In the rows, 128 means zero.
A: 5 groups of rows, each row roughly a mix of its group's hidden directions:
A (168 x 13):
[[ 83 173 114 130 144 129 120 112  87 138  69 155  90]
 [109 162 120 107 101  74 107 110 121 131  96 195 113]
 [143 104 164 138 178 152 162 105 139 144 161  67 132]
 [110 181 121 159 157 149 121 143 143 161 116 164  67]
 [176 105 127 103 155  92 134 152  75 139 120  71 131]
 [172 111 156 134 148  81 132 133 142 177 135  80 168]
 [112 106  91 165  44 152 118 138 138 113 136 136 148]
 [110 121  88 139 124 212 107 153 122 169 142 140 132]
 [118 129 129 124  81  91 102 119 181 124 149 183 167]
 [125 101 144 162 148 172 148 150 131 143 150  50 119]
 [177 123 156 117 117  78 156  65 141 156 132 151 133]
 [ 89 154  74 136 146 180 101 147 116  89 123 161 142]
 [ 84 105 137 135  95 110  94 187 163 131 170 105 129]
 [171 130 105 137 115 134 126 145  96 128  61 105 184]
 [165 132  75 125  99 168 112 134 109 139  96 169 173]
 [179 117 146 103 129  67 157  94  87 126 102 107 126]
 [182  88 125 122 100 133 137 119 121 145 118  98 201]
 [190 118 119 133  93 111 128 197 122 125 130 115  86]
 [163 126 110 127  60  95 102 171 131 163 107 156 132]
 [111 148 117 176 181  84 125 129 121 115 120  75 164]
 [ 60 159 128 136 165 126 125 124 126  61 125 130 102]
 [ 78 103 155 164 130 151 156  91 141 117 160  73 122]
 [125 135 114  80 132 191 131 127  92  90  96 165 106]
 [144 143 143  93 201  80 112 151 115 129 114 105 157]
 [ 72 140 166 116 175 100 138  96 142  77 141 116 118]
 [143  92 195 118 114 117 150 128 146 167 122  69 131]
 [175 104 151 120 141 112 118 177 152 184 160  94 135]
 [140 127 123  81  97  90 101 117 114 149  87 168 180]
 [188 129 161  97 185 121 165 102 116 106 112 106 132]
 [ 84 160 130 138 211 125 114 123 150 127 167 133 121]
 [180 122 138 132 191 166 152 138 116 160 134  82 124]
 [ 83 143 154 129 199 105 136 110 131  84 139  92 131]
 [140 161 172 149 190 130 157 115 140 158 103 103  89]
 [187 125  96 117  71 134 118 161 107 150  97 162 123]
 [156 127 173 144  83 160 149 162 158 137  76 105 109]
 [159 111 176 125 107  71 148 102 133 166 100  93 148]
 [ 96 107 170 152 144 111 144 121 158 143 183  78  98]
 [112 117 151  69 115  85 107 124 105 121  79 126 177]
 [ 97 135 167 122 180  75 118 155 151 108 155  88 118]
 [160  95 178  98 156 111 152 109 152 104 154  88 165]
 [133 120 144 108 156 222 156 118 121 115 122 121 102]
 [118 154 100 160  66 143 116 130 154 129 113 194 113]
 [103 148 110 135 171 155  90 191 162 128 168 141 123]
 [107 114 112  87 125 206 128 133  88  93 103 133 127]
 [164  74 118  98 137 129 135 137  84 126 153  70 160]
 [ 70 132 162  93 161 109 133  86 112  85 104 114 145]
 [ 77 127 137 121 112 107 132 110 142  67 171 152  82]
 [ 98 124 156 136 189 149 134 159 127 133 146  63 100]
 [191 118 159 111 126 110 171  82 112 116  87 111 143]
 [ 81 142 102 158 102 130 127  79 148 109 162 183 113]
 [139 164 107 115 146 116  96 188 104 168  93 152  94]
 [ 98 140 188 147 172 140 160  96 167 121 132  98 106]
 [138 110 114  74  79  95 109 105 105 131 113 175 165]
 [ 57 134 120 122  92  90  97 116 134 141 151 171 104]
 [106 120 132 154  87 175 160  98 139 101 150 142  68]
 [169  76 136 113 102 165 147 153  99 137 126  69 131]
 [203 148 103 127 116 113 131 152 102 128  69 142 142]
 [ 83 122  79 113 106 181 100 157  99 102 141 154 112]
 [104  75 116 130  66 144 114 155 103 158 142  84 136]
 [143 125 122  76 117 106 105 114 144  99 128 183 191]
 [126 136 139 137 138 180 139 135 103 138  50  88 151]
 [ 86 154 161 106 184  86 105 158 126 116  96 101 136]
 [186 112  88 100  74 125 114 152  98 139 117 165 134]
 [141 165 131 119 152  77 114 169 123 144 125 152  59]
 [122  85 127 167  67 165 143 128 134 124 130  77 158]
 [149 102 100 142  51 182 136 134 112 150 118 139 114]
 [100 105 155 140 142 136 153 129 137  86 180  82  78]
 [100 170 168 141 185 121 115 161 185 118 120 124 124]
 [178 110 108 126 134 159 106 194 138 168 148 111 156]
 [193 126 132 126 152  57 135 145 134 100 143 104 150]
 [167 120 112  84 165  71 115 135  78 132 122 114 157]
 [ 76 133 133 116 166 153 130 130 122  45 131 109 130]
 [128 172 152 131 155 124 142  82 171 131 127 191 100]
 [116 119 186  80 183  99 122 141 138 127 124  87 150]
 [170  96 123 146  59 149 152 147 102 141 109  97  98]
 [182 117 125 172  86 147 147 109 171 171 145 142 145]
 [ 87 123 175  90 167  93 133  86 131 101 121 106 162]
 [145 152  75 120 147 172 115 158  98  79  98 155 143]
 [187  88 112 101  71 138 146 117  84 143 113 128 127]
 [160 174  97 137 117 137 121 133 112 140  60 181 127]
 [209 127 144 152 119  94 150 143 143 171 131 112 106]
 [131  96 177 158 107 132 164 114 173 112 159  76 125]
 [106 154  99 147 170  91 108 142 149  73 177 145 132]
 [149 146 164 108 211  92 148 106 126 134 135 110 111]
 [112 110 187 128 125  73 135 125 178 109 159  95 139]
 [128 110  93 167  41 141 116 141 133 155 126 140 141]
 [ 96 115  88 169 121 201 114 152 128 147 152 108 143]
 [127 134 154  88  98  91 132 106 127 146 130 181  64]
 [ 85 129 179 105 163 101 147  81 147  88 150 122 112]
 [ 86 141 117 183  97 175 138 106 158 132 147 154  90]
 [161 137 115 105 134  87 102 171  95 142  73 114 167]
 [108 153 150 143 149  66  98 179 175 115 135 116 139]
 [110 127 100 128 130 200 145 124  74 107 107 121  86]
 [156 107 170 118 156  93 137 110 177 151 182 113 154]
 [114 133 137 178 154 171 156 136 146 110 161  92  72]
 [180 102 167 101 161 144 148 147 131 169 154  89 103]
 [124 135 153 135 174 111 147 140  89 131  91  58 100]
 [139 113 139 151  60 145 164  92 148 110 144 151  81]
 [140  99 170 107 128  93 150  86 165  90 171 120 157]
 [111 122 120 143  51 179 127 115 155 125 116 173 134]
 [158 127 148 172 157 149 148 149 156 177 158  87  95]
 [191 125 125 136 117 148 144 161  97 175  90 103  96]
 [173 115  92 104 121  74 107 171  79 126 121 114 143]
 [179 132 157  95 114  80 146 101 111 129  69 135 145]
 [115 111 152 167 124 142 145 122 123 199 124  68 109]
 [ 86 168 116 105 159 154 118 105 128  88 114 191 114]
 [145 131  99 159  65 113 131 122  89 159  70 126 130]
 [164 113 147 128  90  91 121 128 187 162 170 157 147]
 [130 121 155 105 128  71 104 139 139 152  98 106 198]
 [153 129 116 146 117  95 140 123  68 159  69  86 130]
 [137 110 176 112 109  65 134  90 169 149 145 131 160]
 [ 80 165 139  85 177 102 102 144 111 105  98 149 110]
 [ 63 157 115 147 126 112 117 106 148  65 138 165 124]
 [147 126 105 143 157 186 155 133  75 133 117  93  84]
 [158 111 145 141 128 115 119 175 146 203 154  92 112]
 [ 88 124 163 102 107 117 133  97 143 154 155 165  64]
 [ 85 124 122 134 158 140 138 134 114  61 169 103  83]
 [171 132  79 181  85 125 115 154 146 162 144 149 142]
 [125 143 140 163 119  47 117 142 133 145  91  93 157]
 [149 136 110 126 116 131 115 124 119 126  66 134 212]
 [ 93 128 150  87 202 152 122 131 135  87 152 114 142]
 [127 171 106 157 155 182 125 143 112 151  62 134 126]
 [149 113  78 124  98 189 117 177  88 121 117 128 117]
 [149 113 139 120 164 101 114 126 162 148 163 109 205]
 [128 108 160  55  99 163 121 136 145 128 137 176 104]
 [104 151 140 150 107 181 147 114 132 150  99 153  59]
 [ 80 113 162 157 148 141 152 126 130 110 143  57  96]
 [ 84 169 103 173 148 104 112 164 111  91  93 106 115]
 [155 157 149 117 127  42 129 103 139 136 102 164 125]
 [176 117 164 116 167 133 148 156 112 152 102  64 123]
 [126 137  85 132 160 171 112 167  76 125  88  98 150]
 [ 85 123 146 148 173 152 129 165 132 126 156  67  94]
 [177 115 126 124 105 143 134 161  89 168  71  90 133]
 [178 109 116 132 124 113 109 146 151 177 146 121 199]
 [137 116  97  64 147 100 100 145  69 151 145 146 115]
 [122 132  88 134 128 152 119 122 142 124 199 185  91]
 [ 80 188 123 150 140 127 111 127 151 102  87 176 117]
 [ 83 158 119 122 164 119  86 168 127 184 134 147  97]
 [172 133 180  80 159 106 163  92 129 108 110 137 107]
 [159 107  85 161  99 166 119 179 105 146 119  89 151]
 [ 89  95 146 146 114 110 157  83 128  85 173  88 116]
 [116 149 153 117 209  83 121 136 122 127 117  88 148]
 [166  90 144 144 148 140 149 143 129 138 150  49 156]
 [ 79 147 135 142 191 114 132 105 144  73 158 114 134]
 [137  85 146 122 132 169 160 132  98 135 151  64  88]
 [143 115 150 151 177 163 170 118 121 114 145  63 105]
 [128  83 134 127  68 170 163  90 116  88 128 109 135]
 [125 157 146 118 159  97 102 149 134 147  64 118 185]
 [107  77 146 106 104 157 121 156 125 106 132  69 174]
 [ 72 156 115 153  98  89 113 106 150  82 122 169 136]
 [ 58 155  94 168 153 154 100 128 150 116 148 146 150]
 [145 116 105 167 114 184 130 152 114 155  95  83 169]
 [145  89 107 134  61 123 126 170 125  92 169 114 106]
 [124 128 140 102 134 183 141 148 127 109 148 148  47]
 [ 86  99 107 157  68 121 102 147 117 171 129  98 156]
 [117 125 119 188 118 122 120 133 142 169 111  80 189]
 [176 126 142  87 153 188 159 127 108 101 111 137  92]
 [156 126 166  94 178 129 162  85 110 105  94 101 152]
 [133  91 187 139  88 151 167 108 151 139 122  78 119]
 [114 156 140 157 200 116 134 105 167  98 145 117 166]
 [117 143  93 128  84 154 115  95 137 138 121 208 140]
 [199 123 112 150 167 133 141 168 133 102 153  89 142]
 [150 116 155 105 161 123 162  91 137  52 146 114 144]
 [201 105 150 108 115  97 136 117 148 178 138 131 161]
 [198  96 159 132 131 131 162 136 127 148 125  68 134]
 [156 109 137  90 100  90 129 124  88 116  71 107 171]
 [ 72 144 147 150 118 130 141 111 159  72 149 145  77]
 [113 163  93 181 112  90  99 178 123 123  89 119 137]]

the two rows of each list that fit no group, in list order (the others fit one group, some only roughly):
- Q700: [ 50 154 127 149 143 100 107  96 158 116 147 155 147]
- Q442: [157 153 109 126 148  65  99 134 126 169 104 148 179]
- Q208: [170 120 102 172 138 169 136 141 125 198 145 104 126]
- Q132: [168 127 119 165 157 168 149 162 112 159 134  79  88]
- Q474: [151 132 110 119 139 174 128 145  77 188  82 117 109]
- Q221: [142 162  95 142 159  76  94 146 158 132 156 171 159]
- Q292: [100 128 158 122 135 124 126 187 109 111  99  72  80]
- Q137: [116  87 119 107  52 143 130  98 132  93 145 153 156]
- Q748: [ 97 123 190 101 168  97 151 103 128 109 133  90  96]
- Q990: [115 110 114 124 148 188 156  91  81  89 111  95 144]
- Q171: [129 137  78 150 183 177 124 142  86 118 121  96 152]
- Q483: [136 114  80 155  58 122 108 174 101 120 107 119 139]
- Q760: [150 103 124 108 152 119 122 145  99 117 108  71 199]
- Q147: [138 141 132 159 197 104 122 164 152 113 153  79 152]
- Q344: [208 135 136  99 112  93 131 157 119 123  81 140 134]
  Q442, Q990
- Q395: [117 123 107 101 114 173 122 148 116 117 165 169  58]
- Q834: [134  94 136 160  78 112 130 148 139 185 165  93 101]
- Q591: [103 164 126  95 124  96 115  94 109 114  75 187 131]
- Q153: [ 94 143  91 157  76 112 124  87 104 106  88 159 148]
- Q424: [120 138 119 113  66 146 125  95 122 141  82 192 126]
- Q790: [103 149 162 136 118 134 120 138 187 165 151 168  77]
- Q511: [105 128 127 114 115  79 108 102 115 127  85 126 205]
- Q169: [103 175  90 122 141  87  93 135 100 128  87 176 130]
- Q525: [144  94 178 140 115 102 155 104 140 165 125  65 151]
- Q608: [ 65 138 166 125 141  91 141  99 136  72 130 115 100]
  Q790, Q169
- Q492: [116 137 150 122 179 155 144 155  95 118 105  78  74]
- Q514: [159 106  81 173  76 133 113 159 134 157 149 118 164]
- Q581: [115 148 102 116  92 148 115 112 104 110  59 171 162]
- Q578: [126 113 138 115 106 112 133  68 169 128 178 177 154]
- Q718: [159 145  88 179 129 140 114 198 119 150 113 103 116]
- Q515: [150 121 115 117  67 147 133  90 120 129  82 168 173]
- Q480: [ 91 166 146 152 135 111 120 136 168 147 146 165  61]
- Q109: [123 136 114 138  42 112 119 135 123 136  92 171 100]
- Q634: [109 115 137 157 113 219 151 127 151 102 127 106 127]
- Q587: [148 108 186  90  90 117 148 122 123 169  98 121  84]
  Q514, Q634
- Q507: [127 168 104 121 132  93  90 157 161 109 138 199 130]
- Q59: [145 135 114 101  83  77  94 159 146 134 139 189 122]
- Q615: [143 110 175 119 128 117 144 122 112 176  78  68 147]
- Q16: [154 108 158 145 137 150 146 109 184 177 184 123 130]
- Q817: [ 82 109 194  96 130 112 146  73 148 135 141 118 118]
- Q364: [118 115 133 144 164 188 157 117 103  97 112  66 140]
- Q409: [ 82 102 126 116 152 159 105 156 108 132 124  70 180]
- Q262: [145  76 141 102  85 132 137 135  89 140 101  72 158]
- Q726: [ 96 115 168  95 174 117 146  75 140  91 161 117 139]
- Q887: [122 121 104 124  76 177 129 149 127  91 145 168  76]
  Q16, Q887
- Q110: [129 101 137 121 120  80 125 120 149  74 158 104 192]
- Q411: [ 92 130 154 137 147  85 150  54 143  97 144 122 149]
- Q15: [125 156 136 144 145 137 157 103 146  78 150 161  58]
- Q867: [111 125 189 119 148  80 161  77 135 113 125  96 110]
- Q968: [112 141 168 111 176 114 162  93 105  84 103 100  93]
- Q135: [120 106 152 128 120  76 132 118 159  70 156  99 175]
- Q95: [116 156  99 167 190 128 109 180 124 108 129  90 141]
- Q11: [159 146 104 154 107 191 136 116 126 165  78 156 147]
- Q298: [158  96 112 139 130 183 124 134 152 155 163 111 191]
- Q44: [147 144  83 128  90  91  99 162 120 138 142 186  94]
- Q783: [ 82 131 111 134  70 180 127 114 130 107 120 174  98]
- Q620: [104 120 103 111 134 186 119 135  91  88  88 112 177]
- Q625: [ 99 122 142  85  91 164 143  88 101 102  96 164  95]
- Q519: [133 114 124 134  90 164 151 106 130 143 167 159  54]
- Q703: [177 147 100 137 112 174 136 157 115 145 114 164  70]
  Q15, Q783
- Q565: [119  85 127 138  74 125 107 145 168 144 174 116 178]
- Q64: [205 111 134 116 118 135 164 119  98 160 125 122  80]
- Q230: [160  95  98 105  66 130 117 173  81 131 110 119 120]
- Q228: [136  92 137 165 112 149 162 113 151  78 174  81 136]
- Q2: [106  97 162 123  92  65 143  85 144 114 169 115 124]
- Q779: [133 120 111 112  84 125 124 101 132  70 107 162 190]
- Q583: [168 105 189  82 131 115 140 133 161 166 155 128 100]
- Q463: [ 92 145 139 139 190 135 154 101 106  80 131  97  91]
- Q46: [184 126 146 108 185 108 140 161 105 147 132  85 101]
- Q422: [141 100 133 128  63  96 124  96 162 142 150 153 177]
- Q774: [192 107 161 153 111  92 162 123 144 134 120  77 145]
- Q971: [154 117  77 139 154 189 136 119  76 142 118 106 157]
- Q740: [ 93 147 181 119 132  52 124 126 162 110 123 131 106]
  Q2, Q774
- Q493: [128 140 129 109 152 124 105 156  98 156  58 101 177]
- Q321: [127 125 126 182 161 149 142 137 115 159 114  52 147]
- Q954: [166 120  98 131  69 148 118 165 105 131  73 130 158]
- Q200: [ 99 143  67 182 125 144  97 163 142 131 169 143 131]
- Q151: [140 119 143 140 107  61 130  82 146 155 125 124 187]
- Q945: [158 116 129 165 124  66 126 142 145 131 136  79 182]
- Q977: [ 85 167 124  96 167 130 119 109  95  90  78 159 122]
- Q209: [117 102 143  94  58  65 110 122 126 141 122 144 146]
- Q919: [ 90 135 126 136 192 118 119 126 153 101 199 125 120]
- Q218: [ 97  93 151 153 147 149 138 124 153 137 179  63 148]
- Q761: [139 145  59 142 138 163 101 184 105  99 128 144 133]
- Q897: [ 94 173 112 107 137 131  99 136 103 146  64 176 120]
  Q321, Q209
- Q365: [160  94 176  61 123 120 156 102 107 105 108 109 134]
- Q885: [ 69 109 121 138  97 183 118 127 162  96 171 141 136]
- Q247: [141  80 155  91  74  80 133 125 101 154 124  98 127]
- Q883: [117 173 101 114 127 121  93 138 117 154  75 192 135]
- Q111: [ 89 133 155  93 178 114 109 130 162  81 150 129 171]
- Q992: [128 111 103 135 174 169 138 150  83  98 140  66 129]
- Q339: [146 111 109 101  70 151 100 143 153 149 138 185 162]
- Q412: [102 116  99 111 149 192 122 154 112  74 166 127 108]
- Q549: [107 105  88 111  80 166 119 153  80  80 115 127 119]
- Q797: [ 83 120 152 133  76 145 152  90 145  77 132 146  91]
- Q125: [115 118  60 151 111 179 128 132  79 109 150 132 103]
  Q549, Q125
- Q982: [163 131 162  91 170 135 172  78 118  93 128 136  98]
- Q258: [106 122 168  81 126 163 150 115 119 107 125 143  56]
- Q477: [129 127 148 160 178 138 147 144 139 152 171  77  78]
- Q58: [113 112  98  99  89 159 106 102 126 121 125 177 190]
- Q43: [ 89 113 133 151 142 185 142 137 111  97 108  62 144]
- Q713: [114 169 149 153 195 133 119 168 142 157  99  98 112]
- Q661: [177  96 175 105 128 135 166 124 131 148 152  98  77]
- Q545: [ 94 107 119 147 146 103 111 149 151 112 210  98 133]
- Q970: [138 144 101 167 142 152 135 180  98 121 122  95  64]
- Q397: [ 70 155 173 110 178 111 120 117 153 147 139 141  89]
- Q914: [136 162 146 117 195  71 113 151 159 118 153 141 115]
- Q141: [104 141 165 132 173 145 145  86 136 125  81  97 178]
- Q430: [100 148 102 161 173 165 154  89 103  85 141 123  95]
  Q982, Q397
- Q104: [108 122 159 145 184 181 151 104 160 121 157  90 141]
- Q356: [ 94 125 111 111 127 131 114  87 155  90 179 183 158]
- Q611: [117 124  89 172 113 159  96 193 136 151 132 101 157]
- Q864: [143 135  73 164 113 127 103 142 115 144 100 125 202]
- Q953: [122 144 164  98 218 123 122 126 155 131 143 119 153]
- Q486: [153 110 133 132 158 183 169 108 110  74 126  84 134]
- Q297: [ 55 156 159 126 144 126 125  76 157 130 122 164 122]
- Q974: [103 146 170 124 149  93 140  86 163 148 161 158  80]
- Q604: [152 149  70 148 139 165 119 131  98 116  84 142 180]
- Q702: [157  77 130 130 102 104 145 112 145 105 201 104 147]
- Q465: [144  85 113 140  99 115 121 156 111 123 130  65 188]
- Q23: [ 74 144 102 177 180 138 120 115 136 106 162 104 152]
  Q611, Q23
- Q93: [165 132 102  95 105 112  86 176 129 162 114 170 160]
- Q224: [207 145 112 112 124 125 127 159 109 165  94 157 107]
- Q899: [164  89 142  61 144 163 122 127 130 152 153 133 171]
- Q120: [139 116 110 113  57 123  99 188 118 118  90 136 144]
- Q542: [ 84 147 158 111 154  71 100 114 168 133 131 145 172]
- Q27: [153 133 186 124 181 119 165  82 160 124 126 105 142]
- Q965: [120 112 168  99 145  51 112 142 153 133 163 104 145]
- Q244: [101 113 116 172  98 170 134 150 153 113 182 118  81]
- Q246: [120 158  95 122 115 152 130 120  85  85  63 162 116]
- Q751: [155  78 109 133 109 164 153  85 121 113 174 108 170]
  Q542, Q751
- Q838: [159 120 133 129  56 130 126 142 158 166 137 173  93]
- Q124: [132 134  66 152  96 140  99 140 108 137  98 148 190]
- Q481: [125 105  73 158  92 150 100 186 107 142 145 102 143]
- Q447: [ 83 165 110 112 172 136 102 169 109  83 113 144  97]
- Q52: [119 164 169 158 193  96 141 139 151 127 115  90 102]
- Q861: [152 132  97 174  79  81 116 118 142 165 124 144 170]
- Q410: [104 120 130 182 163 120 132 149 132 140 159  52 126]
- Q662: [ 76 109 147 146 128 123 134 123 165  82 193 105 115]
- Q464: [186  92 102 101  83  96 117 143 116 151 169 147 135]
- Q894: [161  84 151 135  95  98 146 106 166 123 180 106 161]
  Q410, Q464
